In the data rows, 128 means zero.
Here are some points, each followed by its number:
[121 118 108  91  92 118 156 206 229 218 164 139] 0
[124 130 176 217 164 117 109 106  98 106 114 122] 1
[122 118 112 134 173 129 109 105 107 105 109 128] 2
[150 156 150 124 107 112 112 107 106 106 106 114] 3
[126 154 216 189 113 103 108 107 113 105 112 114] 4
[129 117 108  93  91 103 108 109 125 141 173 181] 5
[123 121 108  90  89 103 112 108 122 171 211 171] 6
[123 135 161 187 189 166 134 109 113 105 103 118] 7
[123 125 130 164 165 128 110 107  95 106 121 117] 8
[129 143 192 181 113 105 105 107 109 106 113 120] 9
[124 117 108  92  97 130 178 207 190 161 139 122] 10
[117 113 109  98 119 166 209 212 177 142 133 116] 11
[119 124 131 151 196 224 196 146 108 110 113 117] 12
[123 117 109  92  90 108 110 106 106 128 174 172] 13
[164 167 144 112  98 106 109 107 102 105  97 121] 14
[121 129 141 165 207 230 197 154 131 109 124 119] 15
[126 115 107  92  93 106 129 159 187 196 179 136] 16
New points follow, each followed by the number of its nearest point above.
[126 123 136 136 103 107 105 107 103 104 118 129] 3
[121 118 110 112 149 156 125 107 107 105 115 117] 2
[123 121 111 105 134 182 195 163 140 113 123 113] 11
[123 121 108  91  89 108 110 115 139 214 231 194] 6
[119 132 163 168 119 108 107 107 101 108 102 118] 9
[124 126 133 131 104 106 108 107 112 108 112 121] 3
[123 129 170 205 152 114 108 107 106 107 117 123] 1
[124 118 108  91  91 106 123 160 201 202 149 124] 16
[132 142 151 135 112 111 108 105 100 107 104 114] 3
[148 156 153 126 111 110 111 105 107 105 108 115] 3
[121 115 107  92  91 108 116 143 180 176 142 122] 16
[122 117 107  92  91 109 141 179 182 144 110 125] 10
[124 121 110 108 150 201 176 124 111 107 110 124] 12
[123 118 110 115 179 222 166 116 101 105 111 124] 12
[125 121 107  92  90 105 112 115 139 186 219 190] 6
[123 117 107  93  96 126 155 162 156 129 126 125] 10
[128 114 109 101 128 146 124 107 115 105 113 122] 2
[125 119 110  93  97 122 153 167 163 145 128 127] 10
[125 125 138 159 132 112 112 105 103 106 115 122] 8
[120 120 108  91  91 109 129 152 169 188 181 147] 16
[122 121 108  91  95 122 151 169 169 142 125 124] 10
[122 119 108  92  91 102 116 137 168 156 125 121] 16
[122 131 173 164 107 106 111 107 101 105 122 116] 9
[126 127 176 227 187 129 111 106  94 106 108 118] 1
[123 134 170 220 186 127 110 107 111 106 114 129] 1
[121 119 108  96 119 193 245 207 134 111 113 118] 11
